A single turn carries every row of the set below to another of its rows. Some are shown first; where does it send the rows asked next?
relil: [ 11   9 -33  24  24  45 -11 -15  12   3 -10  -3  17  -1  -6  19  -8 -13
   1   3  22 -28  -4  -3  -1  -3 -25  21  23  -3   8 -28 -12  10  44  13
 -30  29  16   5  20  41 -13  29  22   5  -5 -40 -35   7 -12  24   5  10
  22 -20   2 -33  -4  26  -4  20   6  18]
mani: [ 10  -4   2   3 -45  -2 -18  38  23 -30 -43 -21   3  11   6  11   3  31
 -11  34 -28  14  -9 -11  17  -8 -26   8   7  -7  12 -16 -26  -8  22  29
   6  23  17  17  -6  54 -29 -13 -11  15  -4 -16 -13 -14  18   0 -28   3
   0  23   9   7 -14 -25  10   4 -16   1]
nubib: [ -5 -16   5  21   4  16  -3  17   9  18 -13 -24  29  17   9  -5 -19 -13
  -8  35  -2   4  -2  -8  13 -24 -12  32  24  -6   6   7 -13 -20  45  28
   7  12  -8  -8   5  19 -27  12  -2  26 -10   4 -29 -11  11   0  10  62
 -30 -26  46  -5  12  -1   4 -20  36  -4]
Podo: [ -4  -7  27 -15 -17  32  15  -9 -20   2  -1 -29  37  18 -26 -26  10   7
   0  19   7  -4   0  11 -17  12 -42   5   8  12  20  -7   4   4  20  14
  -3  30 -15  15 -15  34   2  -5  21  24 -13 -33 -21 -24  27  24   5   2
  34  -4  -8   2   5  27  -4  32 -22 -11]
Fil: [ 11   9 -33  23  26  44 -11 -16  12   3 -10  -2  17   0  -6  17  -8 -10
   1   1  21 -30  -6  -3  -3  -3 -27  22  23  -2   6 -29 -11  10  44  14
 -30  27  16   4  19  41 -15  28  22   6  -5 -39 -34   8 -11  24   6  10
  22 -21   2 -32  -3  28  -6  21   5  18]
loga: [-14 -17  22  19 -36   5 -29 -12  32 -22 -23   6  45 -11 -35 -11  17  -9
  -2  16  13 -20   3   3   4  17  -9  -8  11 -12  18 -30 -26   8  23   8
  -7  16 -20  29   3   1 -13 -10  30  -2  18 -20 -22  -4   4 -22 -22  -5
 -34  -1   0   1 -20  17   2  29  14  17]
veg: [ -4   5  -6  22  -6   0 -16  -9   7 -10   6  -2   3  32  -6 -14   7  11
  13  -9  -5 -23   5 -17   9  -8  25  -2  -8  17   7 -21 -11 -12  17  33
  12   4  24  22  14  34 -22 -12 -16  25  -2   0 -20   0 -18 -10 -18 -25
  37 -29  -9 -17  11 -32  -9 -14   5 -26]
gero: [ -5  -6   1  23 -15   6 -19  -5   9 -10  -1  -1   2  22 -13  -7   7  -5
   8   4   6 -11  13 -20  17  -1  35  -1  -8  17   6 -17 -11 -12  24  31
   9  13  24  27  22  35 -18  -6 -17  20  -3 -11 -17  -2 -26 -15 -16 -24
  36 -32 -11 -16   3 -41  -5 -11   7 -27]
fir: [ 24 -10  -2   7  20 -20  -8   6  -3   2   6  -6 -10  19  12  -2  15  12
  -1   8  -8 -24   9  18  12  -7   1  20  40   6   2  -6 -10   7  37  38
  -3   1  26 -27   7   6  -4  -8 -16 -14 -30 -12 -31   6  -8  24  16  32
 -11 -17  -9  13 -24  13 -32 -17   3  -5]
gozo: [ -6  -7   0  23 -11   0 -13  -8   8 -17  -1  -6  -4  18 -12  -7   9  -3
  10   6   6 -10  15 -18  24   2  35   4  -4  19  10 -14 -12 -13  23  34
  13  12  25  29  29  39 -18  -7 -13  26  -6 -16 -22   1 -24 -12 -17 -24
  32 -30  -7 -11   7 -35  -5 -14  10 -22]
Rorol: [ 21 -13 -24  14  -8   1 -17  -1  -3  15   2 -17  58  40  14  -9  25  -2
 -26  -2   0 -10 -17  10 -27  13 -17  -1 -13   0 -14 -10 -49 -22   4  -8
   5  -5 -11  19  -7  21 -13 -32   5  -8 -12 -17   7 -18   2  26 -15  16
  -8  -5  29  20  15   3  -6  -8   7 -11]
rosub: [-12  -8  17  18 -32   6 -32 -10  32 -13 -15   9  52   2 -28 -15  14   3
  -2   2   5 -30  -6   4 -10   6 -16 -14   6 -14  13 -37 -24  10  19   7
  -9  11 -22  21 -12  -4 -17 -13  27  -5  22  -6 -20  -7  10 -21 -23  -7
 -28  -1  -4  -8 -18  18  -1  30   8  13]
ziteb: [ 22 -21 -17  15 -16  11 -24   6  -1  20  -2 -10  62  36  10  -6  23 -14
 -33   3  10  -3 -12   8 -28  15 -10  -4 -16  -2 -19 -10 -47 -22  10 -11
   0   4 -11  21  -5  19  -9 -27   1 -16 -10 -20  13 -22  -5  19 -12  16
  -5  -7  22  15   6 -10  -3  -4   5 -16]
resef: [ -4  -1  -2  23 -12   6 -20  -5   8  -7   4   1   5  28  -8 -11   5   4
   9  -6   1 -17   8 -19   9  -7  31  -3 -10  16   4 -19 -10 -12  23  32
   9  10  24  24  15  33 -20  -8 -17  20  -1  -3 -17  -2 -23 -15 -15 -25
  39 -31 -13 -21   6 -41  -7 -11   4 -29]
Fuz: [ 14  -2   2   2 -48   2 -24  41  23 -24 -42 -17   8  16   7   9  -1  33
 -14  29 -27  11 -11 -11   9 -13 -27   4   4  -9   8 -18 -24  -7  22  27
   4  24  16  13 -10  52 -29 -12 -14  11  -1 -11  -9 -17  17  -3 -27   3
   2  22   6   2 -16 -30   9   6 -19  -3]
gad: [ -5 -20   7  22   1  21  -6  19   9  20 -14 -21  30  16   6  -3 -20 -18
 -11  36   4   7   0  -9  12 -23  -9  30  21  -7   4   8 -12 -20  47  26
   5  14  -8  -7   6  18 -26  14  -3  22  -9   4 -27 -13   7  -4  11  63
 -29 -27  42  -6   7  -7   6 -17  36  -6]
nafa: [ 27 -22   9  10   7  -2 -21  18  -1  13  -1   4  -3  15   4   1   9  -7
 -13  15   8 -14  16  13   7  -6  11  14  33   3  -8  -4  -8   9  46  33
 -10  14  24 -24   8   3   1  -1 -23 -28 -26 -16 -22  -1 -18  13  21  32
  -7 -22 -20   3 -39  -7 -27  -9  -1 -14]
lopi: [ 11  -6   4   2 -48   1 -21  40  23 -28 -44 -19   5  11   4  11   1  28
 -14  35 -25  15  -8 -11  15  -8 -23   6   6  -7  10 -16 -25  -8  23  27
   5  25  17  17  -6  54 -28 -11 -12  13  -3 -17 -11 -15  16  -2 -26   3
   1  22   7   6 -17 -28  10   5 -17   0]
Felup: [ 18 -33 -13  16 -18   3 -14   0  -3   5 -11 -20  49  18   2   1  29 -28
 -32  24  20  12  -2   7  -6  31   1   6  -8   3 -10  -2 -50 -25  14  -9
   5   8  -9  30  17  27  -5 -25   7  -9 -18 -41   6 -16 -10  23 -13  17
 -15  -7  30  30   5  -6   1  -8  13  -6]
Kefe: [ -2  -8  28 -15 -20  35  12  -5 -20   4  -2 -27  39  19 -26 -25  10   5
  -2  19  10  -3   1  10 -20  11 -40   4   7  11  18  -9   5   4  22  13
  -5  33 -15  15 -17  33   2  -4  19  22 -11 -33 -19 -25  26  22   6   2
  35  -6 -11  -1   2  23  -3  33 -24 -13]
vem: [ 18 -16 -26  13  -5  -9  -8  -7  -4   4   0 -24  49  33  13  -6  30  -4
 -21   6   0  -7 -14  11 -14  21 -15   5  -6   3  -5  -7 -51 -24   3  -5
   9  -6  -8  23   4  26 -11 -33  10   0 -16 -27   1 -14   3  32 -17  17
 -14  -2  36  30  20  12  -6 -12  12  -3]
ril: [ 12   0   1   2 -45   0 -21  39  22 -26 -40 -20   7  16   8   9   1  35
 -12  28 -30  11 -12 -10  11 -12 -29   4   5  -8  10 -18 -25  -7  20  28
   6  20  17  13 -11  52 -31 -13 -13  13  -2 -11 -12 -16  18  -1 -28   4
   2  23   7   3 -14 -27   9   5 -18  -1]
metel: [ 27  -7  -2   8  18 -13 -15  10  -3  11   8  -1  -2  27  13  -5  11  14
  -3   2  -8 -28   6  17   2 -14  -1  14  36   2  -4  -9  -9   9  38  36
  -6   2  25 -30   0   2  -5  -8 -19 -20 -25  -4 -27   2  -9  20  17  32
  -7 -20 -14   5 -28   6 -33 -14  -1 -10]
Gubi: [ 11  10 -34  23  25  44 -10 -16  12   2 -10  -2  17  -1  -7  18  -8 -11
   2   2  21 -29  -5  -3  -3  -2 -27  22  24  -3   7 -28 -11  10  44  13
 -29  28  16   5  20  42 -14  29  23   6  -6 -39 -35   7 -10  24   5  11
  22 -21   2 -32  -3  28  -5  19   6  18]
Bigov: [-16 -14  18  19 -31  -3 -23 -17  31 -26 -21   1  41  -9 -32 -11  19  -3
   2  15   7 -23   1   3   8  18 -12  -4  15 -10  23 -31 -28   7  20  11
  -4  11 -19  28   4   3 -14 -13  33   5  16 -20 -25  -1   9 -17 -25  -6
 -36   1   4   5 -14  26   1  25  16  24]
zutu: [-14  -4  12  18 -27  -1 -27 -17  31 -17 -14   6  49   2 -25 -17  16   9
   3   0  -2 -34  -8   5  -7   8 -20 -11  10 -12  18 -36 -26  10  16   9
  -5   6 -20  21  -9  -1 -19 -15  30   2  20  -6 -23  -4  13 -16 -26  -6
 -32   1   1  -3 -12  25  -3  26  11  17]
nonif: [ -3 -11  30 -15 -22  38  11  -5 -18   4  -4 -26  38  16 -28 -23   9   0
  -5  23  14   1   4   9 -18  14 -37   4   7  11  18  -7   5   4  24  12
  -5  35 -16  17 -14  33   4  -1  20  20 -12 -35 -18 -25  23  21   7   2
  34  -6 -12   0   0  21  -1  35 -24 -14]
Nuse: [ 11   8 -32  24  23  46 -11 -15  12   3 -10  -1  17  -1  -6  19  -9 -13
   0   2  23 -27  -5  -3  -3  -2 -26  22  23  -4   6 -27 -13  10  45  13
 -30  29  16   5  20  41 -13  29  22   4  -5 -39 -34   7 -12  23   6  10
  23 -21   1 -34  -4  25  -5  21   5  17]
gab: [ -6   5  -7  22  -4  -7 -11 -14   7 -16   5  -7  -3  28  -5 -11  10  11
  16  -5  -7 -21   6 -16  18  -3  25   2  -5  19  12 -18 -12 -13  17  35
  15   2  25  24  20  38 -22 -13 -13  30  -4  -5 -24   3 -16  -6 -20 -24
  34 -28  -3 -12  15 -26  -8 -16   9 -21]
morap: [ -7  -2  -4  23  -6  -7  -9 -13   7 -20   1  -8  -6  21  -9  -9  12   4
  15   3  -2 -15  11 -17  24   3  31   5  -1  20  13 -15 -13 -14  19  35
  15   6  26  27  27  40 -20 -11 -11  31  -7 -13 -24   3 -19  -7 -19 -25
  30 -28  -3  -7  12 -27  -6 -17  11 -18]
Zova: [ -4 -10   3  21   5  20  -7  19   9  24  -9 -19  34  24  12  -8 -21  -7
  -8  25  -5  -2  -6  -8   3 -31 -16  27  19  -8   2   4 -12 -19  43  26
   5   9  -9 -13  -3  16 -28  12  -4  22  -6  14 -27 -13  12  -2  11  62
 -25 -27  42 -11  11  -4   4 -17  32  -8]
sesi: [ 21 -31 -13  16 -22  11 -22   7  -1  16  -9 -13  58  27   3  -1  24 -26
 -36  16  20   8  -5   6 -19  23  -1   0 -14   0 -16  -6 -47 -22  15 -12
   0  11 -12  26   5  22  -5 -23   3 -18 -14 -32  12 -21 -10  18 -10  16
  -9  -9  23  20   1 -15  -1  -3   7 -14]
gule: [ 11  10 -33  24  25  46 -12 -16  12   4  -9  -1  19   1  -6  18  -9 -11
   1   0  21 -30  -5  -2  -3  -4 -27  21  24  -3   6 -28 -12  10  43  13
 -30  28  16   4  18  41 -14  29  21   4  -4 -37 -34   7 -10  23   5   9
  23 -21   2 -34  -3  26  -5  21   4  17]
zudir: [ 25 -24   7   9   9  -9 -15  13  -2   4  -3  -2  -9   9   3   4  14  -7
  -9  23  10 -10  19  14  17   0  13  20  38   5  -2  -1 -11   7  46  36
  -8  13  26 -20  17   6   2  -1 -20 -22 -29 -24 -27   3 -17  16  19  33
 -11 -21 -15  11 -36  -1 -27 -13   4  -8]
suvo: [ 16 -26 -21  14 -10  -8  -6  -7  -4  -1  -6 -26  44  22   6  -1  32 -16
 -24  19  10   4  -7   9  -3  30  -7   9  -4   4  -4  -3 -52 -25   8  -6
  10   0  -9  28  15  29  -7 -30  11   0 -19 -38   0 -13  -3  30 -16  17
 -18  -4  37  35  14   7  -3 -12  17   0]
tup: [ -5 -13   2  21   6  15  -4  15   9  19 -10 -22  31  22  10  -6 -19  -7
  -6  28  -6  -1  -5  -8   9 -28 -15  29  22  -6   6   6 -12 -19  43  28
   7   8  -8 -12   0  17 -29  10  -3  26  -8   9 -29 -11  13   0  10  63
 -28 -25  45  -6  13   0   4 -20  35  -5]
buf: [ -3 -13  31 -15 -23  36  12  -7 -19   0  -5 -28  36  13 -30 -22  11  -2
  -4  27  15   3   5   8 -14  16 -36   7   9  12  20  -5   4   4  24  13
  -5  36 -15  19 -10  35   5  -1  21  22 -14 -39 -19 -25  22  21   6   2
  33  -7 -11   3   0  22  -2  34 -21 -13]
Zafi: [ 28 -13   4   8  12  -4 -22  17  -1  17   4   5   2  24   9  -3   8   6
 -10   5   0 -22  10  15  -1 -13   5  11  31   1  -9  -9  -7   9  42  34
  -9   8  23 -29  -1   0  -3  -4 -23 -28 -23  -7 -22  -1 -13  15  20  32
  -4 -21 -20   1 -35  -4 -30 -10  -3 -15]
gipot: [ 11   8 -32  24  24  47 -13 -15  12   4 -10   0  18   0  -6  19  -9 -12
   0   1  22 -28  -5  -3  -4  -3 -26  20  22  -3   5 -27 -11  10  44  14
 -31  29  16   4  19  41 -15  30  21   4  -5 -38 -34   7 -11  23   6  10
  23 -21   0 -35  -5  26  -5  21   5  17]
Sakeb: [-15  -7  13  17 -26  -5 -22 -19  30 -25 -17   1  44  -3 -27 -16  18   7
   5   7  -1 -30  -4   5   3  12 -19  -7  15 -10  23 -34 -28   8  16  10
  -3   6 -19  24  -2   1 -17 -16  33   5  17 -12 -27  -1  13 -14 -26  -5
 -35   2   5   3 -11  31   0  23  15  22]
fugos: [ 23 -18   2   9  15 -17  -8   7  -3  -2  -1  -7 -13  12   6   1  16   2
  -3  18   0 -15  16  16  20  -1   8  22  42   7   3  -1 -11   6  43  38
  -4   6  26 -21  16   9  -1  -5 -15 -15 -31 -22 -31   5 -13  22  16  34
 -15 -19  -9  17 -29   9 -29 -16   6  -2]
Vos: [ 11  -1   1   2 -44  -2 -19  38  23 -29 -41 -21   5  14   8  10   2  35
 -11  31 -31  11 -11 -10  13 -11 -29   6   7  -7  13 -17 -26  -8  19  29
   7  20  17  14  -8  53 -30 -13 -11  15  -2 -12 -13 -15  19   1 -28   3
   0  22   9   6 -13 -24   9   4 -16   1]
Kenam: [ -4 -14   6  22   1  24 -11  22  10  26 -11 -16  36  23   8  -6 -23 -12
 -12  28   0   1  -5  -9   3 -29 -13  25  18  -9   1   4 -11 -19  45  25
   3  13 -10 -12  -3  15 -27  13  -6  19  -5  12 -25 -15  11  -4  12  62
 -25 -28  40 -12   7  -9   5 -16  32 -11]
vado: [ -4 -10  26 -15 -18  30  16  -9 -20  -2  -4 -32  34  16 -27 -25  13   5
   0  23   8  -2   2  10 -13  15 -41   8  10  13  24  -6   3   4  21  14
  -1  31 -15  17 -12  35   3  -4  22  26 -15 -37 -23 -24  26  24   4   2
  32  -5  -7   5   6  28  -3  32 -21  -9]
naza: [ 11  -5   4   3 -49   3 -23  42  23 -25 -44 -18   7  12   4  11   0  29
 -15  32 -25  15  -9 -11  12 -10 -24   5   4  -8   9 -16 -25  -7  23  27
   3  24  16  16  -7  53 -30 -11 -14  11  -3 -14 -11 -16  15  -3 -26   4
   2  21   5   3 -18 -31  10   6 -18  -2]
vebat: [ -3 -18   8  22   0  24 -10  22  10  23 -13 -18  34  18   6  -5 -22 -18
 -12  33   3   5  -1 -10   7 -26  -9  27  19  -8   1   6 -11 -18  47  25
   3  15  -9  -9   2  17 -27  15  -5  19  -7   7 -24 -14   8  -6  13  63
 -27 -28  40 -10   5 -10   6 -16  33 -10]
zovol: [ -4 -13  29 -14 -19  32  16  -8 -19  -3  -5 -30  33  12 -29 -23  13   1
  -2  26  11   2   4  10 -12  18 -38   9   9  13  23  -4   4   4  23  13
  -3  34 -14  19  -9  36   4  -2  22  25 -14 -40 -22 -23  24  23   6   2
  32  -5  -8   6   3  26  -1  32 -19 -10]
Tevut: [-13 -14  20  19 -36  10 -33  -8  32 -15 -20  11  51  -4 -33 -13  13  -5
  -4  10  12 -23  -1   2  -5  11 -11 -12   8 -14  13 -33 -25   9  22   7
 -10  16 -21  25  -5  -2 -14  -9  28  -7  20 -13 -19  -7   6 -24 -22  -6
 -30  -1  -4  -6 -22  13   0  30  10  13]

vem -> Rorol
gero -> gozo
nafa -> zudir
And these:
gad -> nubib
Kefe -> nonif
Tevut -> loga

